In the rows, 128 means zero.
Each path below is one point turned by a fixed rotation once a step. After each direction that follows a path, write how fast that rotation turns it, in deg/step (0 if it stays still).
Each turn is a multiple of 5 degrees from 10 to 175, or 0.
Each row of a path follows its step; steps can be skipped.
Path 1:
step 1: [116 121 117 130 130 135 126 140 129 120 132 122 129 134 131 121 129 125
 131 131 125 131 125 120 124 132 122 127 126 122 127 123 129 123 132 135
 130 120 121 133 122 123 123 128 132 139 131 135 131 124 137 134]
step 5: [123 132 125 127 126 134 124 134 123 131 124 118 129 136 130 118 134 128
 130 125 122 125 135 117 121 131 118 127 123 119 135 124 129 119 122 137
 129 124 122 124 118 132 128 136 125 134 127 125 131 125 132 131]
step 9: [131 136 130 123 123 128 119 123 123 129 125 127 131 128 130 124 135 122
 125 126 128 125 137 124 124 129 121 131 119 122 132 131 124 125 116 127
 136 114 128 125 119 128 113 133 123 136 137 129 126 126 133 127]
step 12: [122 130 123 126 120 128 119 136 131 123 118 121 136 123 132 124 127 120
 132 127 126 128 133 129 126 122 121 117 129 121 133 126 124 130 132 125
 130 113 125 135 123 126 118 130 128 135 134 125 127 133 137 126]
step 15: [123 127 135 125 122 135 120 139 130 122 125 131 140 132 134 127 131 129
 130 124 124 127 132 126 132 127 112 128 121 123 138 131 126 128 131 118
 123 126 119 135 128 130 128 130 134 134 133 121 128 124 133 135]
step 16: [126 126 127 125 121 135 124 132 126 131 128 130 136 129 125 129 135 125
 127 134 121 122 134 121 122 130 116 127 130 122 138 123 124 131 129 124
 122 124 115 137 117 124 124 125 128 139 129 123 127 135 134 135]
step 17: [123 126 122 131 121 134 129 135 127 129 131 132 127 132 129 126 130 126
 129 138 125 124 128 116 116 128 123 128 131 121 132 128 129 118 132 133
 123 133 120 132 113 129 125 126 128 135 136 130 127 121 138 138]
step 18: [123 126 128 125 122 129 132 134 131 121 130 124 134 131 137 120 129 128
 128 133 133 130 132 125 123 124 116 123 118 119 138 129 132 120 133 130
 124 137 127 126 118 130 130 127 131 127 135 127 131 118 141 134]
Directions:
[128 130 130 126 127 130 132 126 127 129 129 126 126 127 130 127 127 131
 128 127 128 129 129 128 128 126 128 127 128 130 127 124 128 126 124 130
 127 129 127 127 127 128 127 128 127 126 130 127 129 128 127 128] : 25
[127 128 127 127 127 128 128 130 130 127 131 129 129 128 128 128 126 129
 130 126 128 131 130 127 130 127 129 127 131 129 128 129 128 129 126 126
 128 127 126 129 129 123 127 128 128 128 130 129 125 128 128 130] : 25
[129 129 129 129 129 129 126 129 126 132 128 129 130 130 126 128 129 130
 129 128 126 127 129 126 127 130 126 129 128 127 127 128 126 127 128 129
 128 128 127 130 129 127 130 130 126 126 128 124 129 130 125 130] : 65
Path 2:
step 2: [114 129 125 126 132 129 121 128 124 123 127 133 124 129 125 128 124 133
 132 121 127 132 127 121 111 127 119 128 133 132 122 135 137 139 133 135
 130 125 128 131 124 124 123 124 131 130 133 121 132 133 132 121]
step 3: [124 134 121 123 121 131 124 125 138 137 123 135 132 118 127 127 130 124
 128 138 130 138 133 130 133 135 119 127 126 129 125 135 137 132 127 134
 127 123 124 124 126 136 130 125 122 125 138 129 135 132 122 134]
step 6: [132 125 132 128 117 122 129 129 133 133 125 126 126 122 137 129 135 126
 130 140 124 127 131 124 125 136 125 123 124 127 122 140 130 141 123 126
 131 125 122 128 134 128 121 125 131 125 138 128 132 121 139 134]
step 8: [125 125 124 128 112 132 119 136 120 130 117 133 128 134 128 130 125 127
 120 122 125 129 120 123 122 136 124 123 130 132 126 123 131 134 130 130
 139 122 128 131 130 125 118 120 125 127 123 124 128 128 129 121]
step 14: [127 124 126 130 123 131 121 131 125 125 128 125 129 130 123 119 121 118
 126 132 124 125 128 123 111 130 124 128 131 138 123 131 135 127 136 124
 122 122 126 125 129 133 123 123 119 118 125 129 136 129 129 117]
step 18: [121 133 134 130 125 122 125 131 132 134 138 122 124 116 125 129 139 128
 126 131 129 128 128 129 130 122 122 130 126 132 127 137 141 132 133 131
 126 124 136 133 127 124 119 125 133 128 135 126 138 135 136 133]
step 19: [123 130 128 119 121 131 123 125 143 122 131 121 123 121 133 123 131 136
 132 125 131 131 125 128 130 135 129 123 120 138 132 131 130 136 124 129
 132 118 125 128 124 125 138 123 123 130 122 133 128 135 122 120]
step 20: [121 135 126 132 120 134 123 125 131 126 125 129 127 131 119 130 133 122
 126 129 119 120 126 122 121 133 121 120 124 137 124 135 130 127 125 130
 136 132 131 124 124 129 124 131 115 132 127 125 134 122 141 120]
Directions:
[129 127 129 127 128 131 128 127 126 128 128 126 127 126 129 131 127 129
 128 126 127 128 130 132 130 129 127 130 129 126 125 129 128 128 127 128
 127 127 131 129 127 128 129 129 126 128 130 128 130 130 128 130] : 55
[126 125 128 129 126 128 128 129 127 127 128 132 128 129 130 128 128 128
 128 127 128 132 128 128 127 128 130 129 130 126 127 130 129 130 126 127
 129 129 129 127 129 131 128 128 130 127 130 129 129 127 126 128] : 10
[128 132 127 128 128 127 127 129 129 129 127 129 128 126 130 128 129 131
 127 128 128 127 127 129 126 128 126 125 126 129 128 129 126 128 125 130
 129 128 130 127 125 126 128 129 130 126 127 130 132 128 128 129] : 25
[129 127 128 126 128 130 128 128 127 128 130 127 128 131 126 125 128 128
 127 128 127 128 129 127 129 130 129 129 130 128 129 127 128 128 128 126
 129 127 131 126 125 127 127 130 128 127 128 124 131 124 127 126] : 115
[129 129 128 125 127 125 128 125 129 127 126 129 130 126 130 126 130 130
 127 129 128 128 130 127 130 126 131 128 128 125 129 130 128 128 129 127
 129 128 127 129 126 126 129 126 126 126 131 128 127 127 127 127] : 115
Path 3:
step 2: [135 138 130 123 129 131 126 117 128 119 136 127 125 124 121 122 130 135
 127 133 132 128 128 134 135 132 123 120 130 119 137 130 127 135 135 129
 126 127 125 122 132 130 132 131 126 128 134 128 131 129 128 127]
step 3: [130 132 123 121 122 127 135 118 122 125 126 135 129 123 132 129 125 134
 130 132 128 127 135 131 132 131 131 129 131 127 126 127 134 126 126 135
 133 129 131 121 126 123 118 132 137 136 122 131 137 126 137 133]
step 4: [122 129 116 134 128 125 132 130 130 136 133 134 127 132 123 124 114 123
 129 122 132 131 127 128 131 122 131 130 123 127 128 127 125 136 123 126
 131 127 136 121 122 126 128 131 127 141 128 125 124 123 135 127]
step 12: [124 136 126 135 135 121 129 126 131 130 123 134 118 131 129 128 120 134
 125 128 125 130 130 132 138 126 125 141 132 134 126 134 123 131 125 131
 131 132 127 125 129 134 125 125 136 121 133 129 120 124 125 133]
step 13: [133 134 128 123 131 120 120 126 129 123 132 124 122 127 129 123 126 129
 129 123 138 130 125 123 126 132 124 138 132 132 132 126 130 137 126 137
 126 124 136 132 132 126 124 127 122 131 136 132 125 139 130 127]
step 14: [129 122 134 127 130 132 133 123 133 132 125 136 125 123 126 129 135 130
 132 126 136 130 124 128 133 143 124 128 134 118 126 122 132 132 136 133
 131 137 130 133 134 127 130 129 128 139 125 126 129 129 133 123]
step 16: [124 127 126 128 127 127 127 131 129 130 129 128 121 130 131 117 131 126
 123 132 132 136 136 126 132 123 125 133 124 128 134 126 123 124 127 119
 143 117 124 126 123 128 132 136 137 133 129 124 130 128 120 128]
step 18: [128 127 118 125 127 131 121 111 121 132 127 121 129 130 122 129 129 129
 132 127 130 123 125 129 132 128 129 121 133 123 130 121 127 139 131 129
 131 125 129 133 131 131 122 124 123 132 131 136 127 139 126 128]
Directions:
[129 128 128 126 128 128 127 129 129 130 128 129 124 130 127 125 126 129
 128 127 127 129 127 130 129 125 127 129 127 128 128 127 128 127 129 128
 129 126 127 126 131 126 130 129 127 123 128 129 128 127 127 128] : 100
[126 128 130 129 130 128 125 130 128 128 128 131 129 127 127 129 131 128
 127 127 130 131 125 126 126 128 126 131 128 130 125 127 129 128 129 129
 130 128 131 128 128 127 129 128 128 128 128 127 131 127 128 125] : 45
[127 128 124 128 130 128 128 126 131 128 130 128 127 127 128 128 129 129
 129 129 128 127 129 127 130 129 127 127 127 129 127 129 126 127 127 129
 127 126 130 129 131 130 125 127 128 125 130 128 133 129 130 127] : 70
Path 4:
step 3: [130 134 127 125 120 135 129 132 132 137 117 135 131 129 126 129 124 125
 131 132 132 122 135 135 127 132 119 129 116 126 117 132 130 128 128 131
 127 124 126 139 128 135 120 122 133 125 122 131 130 134 128 116]
step 4: [129 131 131 122 121 122 127 119 124 132 110 128 133 133 130 132 138 131
 129 125 128 123 133 138 132 119 127 128 128 125 131 126 125 133 130 129
 130 127 136 125 123 136 124 119 134 126 132 135 124 132 132 120]
step 5: [132 124 118 127 127 129 127 129 131 126 116 129 131 122 125 133 124 132
 125 123 120 126 128 136 127 131 125 137 117 120 132 130 127 136 130 133
 136 119 141 125 123 118 119 129 134 128 128 128 123 133 132 125]
step 8: [124 123 130 124 117 126 124 126 131 125 129 133 123 131 137 121 129 125
 122 131 130 131 131 135 130 129 130 132 115 120 125 139 125 131 133 128
 128 124 136 131 123 121 127 132 140 119 120 135 128 126 126 123]
step 12: [125 133 139 124 125 138 126 134 126 130 123 133 134 130 127 121 119 128
 123 132 135 136 119 134 141 132 129 121 123 126 133 131 131 128 136 137
 131 132 135 124 129 129 126 132 126 134 125 132 120 125 130 125]
step 13: [120 137 137 125 125 135 123 120 126 125 125 125 129 140 127 124 128 128
 124 129 124 132 120 137 133 125 125 126 129 120 126 126 126 131 125 136
 120 128 124 129 130 120 122 134 136 121 118 119 128 126 132 119]
step 14: [124 135 125 120 125 134 131 130 124 125 117 128 132 126 127 129 124 125
 130 125 130 124 126 135 132 138 116 118 127 131 130 125 134 128 132 130
 120 115 126 137 126 136 119 133 130 120 119 128 126 126 130 127]
step 19: [126 127 121 124 117 124 126 127 125 123 124 125 129 132 133 121 123 117
 129 125 131 127 127 137 128 136 123 139 129 126 124 128 124 129 134 129
 136 127 137 142 122 136 127 122 139 125 123 134 125 130 128 123]
Directions:
[128 126 125 128 127 128 128 125 125 127 128 127 128 128 129 127 130 129
 128 126 126 125 128 130 131 128 126 126 129 130 129 127 129 127 128 130
 126 129 129 130 129 126 129 130 125 130 130 130 129 129 129 128] : 155
[130 129 129 127 129 128 126 128 129 130 129 125 129 125 128 130 132 129
 128 129 130 127 128 128 126 128 128 131 129 127 127 127 129 131 133 129
 127 127 129 128 128 128 127 129 125 129 128 128 128 126 127 128] : 65
Path 5:
step 1: [124 137 133 124 127 133 132 122 125 129 131 127 130 138 118 135 136 133
 126 135 120 129 117 128 130 128 126 124 138 120 128 123 130 128 139 136
 129 132 132 128 120 126 130 122 129 133 125 122 116 122 122 125]
step 7: [122 139 127 133 132 129 121 129 133 131 129 121 141 124 136 133 133 128
 125 131 120 129 121 119 124 130 125 124 129 130 123 129 127 114 123 135
 134 128 130 129 133 130 122 125 126 129 135 131 124 123 124 142]
step 8: [120 133 129 126 126 134 132 117 128 115 136 133 137 129 129 123 133 120
 130 122 129 130 124 120 128 127 138 126 123 128 123 131 126 119 126 126
 134 120 114 126 129 131 132 124 133 123 119 130 126 120 124 130]
step 11: [127 131 130 125 128 137 125 123 134 125 137 144 134 139 128 125 131 135
 134 136 127 128 115 126 120 123 129 127 118 125 125 120 135 127 126 128
 137 126 128 130 123 133 127 122 133 135 129 128 129 125 131 127]
step 12: [123 133 128 129 128 134 131 124 144 128 125 127 137 119 131 128 133 133
 121 128 121 127 131 118 122 126 132 127 128 126 126 126 129 118 123 134
 127 126 141 130 123 136 127 128 131 131 129 137 121 128 131 142]
step 13: [129 136 123 124 133 136 138 123 126 121 137 124 137 131 122 127 147 127
 119 121 135 129 128 125 128 126 132 121 127 123 126 124 124 125 128 126
 132 126 121 137 123 125 135 126 131 125 122 130 125 124 125 132]
step 16: [133 136 132 129 124 139 121 121 135 124 138 131 132 136 125 126 135 128
 132 140 129 126 130 124 131 125 125 126 127 120 128 118 133 123 127 128
 135 134 126 136 120 125 130 124 126 134 128 125 135 114 129 131]
step 20: [125 125 134 132 129 132 124 133 133 129 136 133 138 128 137 127 133 130
 133 129 108 137 127 131 129 127 124 129 131 129 123 134 126 119 129 129
 135 117 121 132 123 126 123 132 125 123 125 126 123 124 127 136]
Directions:
[127 130 130 127 128 127 130 127 126 129 128 132 125 130 129 130 127 125
 130 128 130 129 127 129 127 130 130 127 129 127 127 128 131 127 127 128
 128 130 130 129 127 129 131 128 127 131 127 126 128 129 128 130] : 140
[124 131 131 127 127 126 126 129 127 127 127 129 128 127 126 126 128 125
 127 128 128 128 126 129 127 128 126 130 128 131 130 131 126 128 127 131
 129 128 127 126 129 126 126 128 127 129 128 127 127 127 128 128] : 20
[128 130 125 131 128 128 126 126 127 132 127 128 127 129 128 126 125 128
 127 131 127 127 128 128 126 127 131 129 128 128 129 126 127 128 127 128
 127 132 128 127 127 126 126 128 129 128 127 129 127 129 129 130] : 145
[129 130 130 129 128 127 128 131 126 130 131 126 127 131 127 129 131 125
 129 128 129 127 127 126 129 128 129 128 128 126 129 126 127 129 130 129
 127 129 128 129 130 131 127 129 127 126 130 128 129 127 126 130] : 120
Path 6:
step 3: [129 134 127 131 114 130 120 128 131 123 128 129 131 119 126 128 126 121
 130 137 135 129 134 119 127 125 122 134 126 124 131 136 121 126 129 135
 124 128 124 131 131 123 118 130 123 127 123 123 117 129 123 127]
step 9: [125 125 132 129 117 122 122 138 129 131 121 124 130 122 129 134 120 125
 126 127 127 134 123 120 130 128 123 134 122 125 121 130 127 120 130 145
 127 127 135 126 125 128 123 130 127 128 135 125 132 125 131 132]
step 13: [129 122 128 129 115 132 131 124 128 120 118 129 140 122 122 127 129 133
 133 138 137 132 131 124 126 129 129 133 126 130 122 125 125 132 123 136
 132 130 133 127 117 127 122 130 128 123 126 130 122 128 129 127]
step 14: [123 131 129 124 126 133 132 136 128 128 118 123 131 119 127 138 123 131
 125 137 133 128 124 121 131 129 132 130 120 129 122 129 133 127 125 144
 130 128 128 127 122 121 125 138 124 126 137 123 122 128 127 131]
step 16: [126 124 132 127 120 130 127 128 134 125 133 135 128 122 122 127 121 127
 131 133 132 125 132 125 122 123 132 132 119 133 128 128 126 128 125 142
 129 138 134 123 116 120 121 125 127 129 136 129 120 129 124 128]
step 18: [129 124 127 134 116 128 133 130 132 115 134 132 133 119 123 129 129 132
 135 135 136 138 124 122 125 132 126 129 124 136 118 136 123 132 133 133
 126 129 128 127 124 125 127 123 127 132 128 127 126 125 123 132]
step 19: [127 133 131 132 124 133 132 130 132 120 133 123 135 121 125 130 113 125
 125 135 133 138 128 121 128 126 135 123 121 129 124 125 135 128 131 140
 120 133 133 124 124 122 129 129 125 130 133 124 127 129 125 129]
step 20: [128 126 122 138 121 131 129 141 129 122 129 126 133 128 126 124 115 126
 136 131 131 136 126 118 127 121 128 129 120 129 123 130 125 133 120 129
 124 122 131 129 128 122 127 135 124 125 125 129 126 133 122 134]
Directions:
[125 128 129 129 127 126 128 126 129 128 130 127 126 127 126 129 128 130
 125 129 127 128 129 128 126 129 125 125 127 127 127 127 128 128 129 128
 130 128 128 125 128 129 128 130 127 127 133 130 126 128 129 127] : 145
[127 127 129 128 127 132 126 129 130 128 131 128 127 130 128 127 128 124
 129 128 128 128 130 129 126 126 128 127 128 126 129 126 129 129 126 128
 126 126 129 128 128 127 127 126 125 126 129 130 129 129 127 127] : 90
[128 128 129 128 131 130 126 129 127 126 128 129 127 126 128 129 128 127
 128 129 128 128 127 126 129 129 128 131 128 130 128 126 129 127 131 128
 131 131 128 126 127 127 126 124 129 129 129 129 127 126 127 126] : 145
Path 7:
step 0: [124 127 135 131 133 127 131 138 124 127 129 120 127 116 124 129 119 129
 133 124 131 126 136 132 124 134 137 126 120 132 131 135 139 131 130 122
 123 136 132 129 134 127 124 120 125 135 131 133 118 124 128 129]
step 1: [131 129 132 130 127 118 119 134 122 121 132 126 119 133 128 121 115 126
 123 117 129 125 131 129 129 134 138 129 128 126 122 121 123 130 123 132
 135 122 128 127 133 127 127 128 113 126 122 129 134 131 125 126]
step 7: [125 121 123 131 124 136 127 137 130 126 124 127 126 124 128 134 123 136
 119 116 136 124 128 128 120 131 133 132 133 128 117 136 122 126 131 129
 130 139 130 117 125 133 132 125 126 127 125 130 116 128 125 125]
step 10: [126 136 129 124 128 133 126 139 128 121 125 124 117 137 122 126 111 125
 122 123 127 121 129 129 128 138 135 130 123 123 124 131 126 131 122 129
 131 131 136 131 125 129 131 123 124 129 121 125 130 126 118 125]
step 11: [124 114 129 142 132 126 131 131 118 131 131 131 123 121 131 131 115 129
 122 130 135 128 126 123 127 128 130 129 130 138 132 126 127 128 126 122
 134 136 124 128 131 134 129 119 124 136 124 134 130 128 122 127]
step 12: [128 129 127 127 130 122 126 132 122 116 120 115 127 130 127 125 131 134
 121 123 128 127 136 137 125 141 134 130 127 138 126 135 127 130 131 122
 127 128 124 127 133 126 112 125 124 131 119 126 129 125 128 127]
step 18: [131 118 126 126 126 134 134 129 123 129 124 121 122 119 122 132 118 122
 124 124 139 117 130 125 137 136 138 123 127 129 124 138 133 137 129 130
 130 131 130 132 131 123 131 128 132 127 133 127 121 130 123 128]
step 20: [119 114 131 136 134 133 133 132 121 119 127 126 129 123 130 128 123 128
 115 124 133 122 131 130 121 129 135 133 124 132 128 126 131 125 136 129
 127 124 120 133 123 130 127 124 118 135 123 130 125 129 117 130]
Directions:
[127 126 128 127 127 131 128 127 126 126 129 129 127 129 126 126 130 129
 129 126 128 128 130 128 129 127 126 126 128 126 129 125 127 128 128 127
 129 129 127 127 131 130 126 127 126 128 128 131 129 129 129 132] : 135
[125 128 130 129 129 128 130 129 127 131 130 131 127 128 129 128 129 127
 128 129 130 128 128 125 131 128 128 128 128 128 130 128 130 126 132 129
 127 127 129 129 127 128 126 129 128 128 127 129 129 131 125 128] : 160
[128 126 128 129 126 127 128 127 126 126 127 128 128 126 128 127 128 126
 126 129 128 128 125 125 127 126 129 130 128 130 129 128 126 126 127 130
 129 129 128 127 128 127 130 129 126 129 128 126 130 129 126 132] : 115
[129 130 125 130 129 130 130 126 128 128 126 129 129 126 129 127 126 128
 124 128 128 129 127 128 128 127 125 128 130 128 128 130 128 126 129 125
 129 128 127 127 125 131 127 127 127 127 125 129 128 126 127 129] : 85
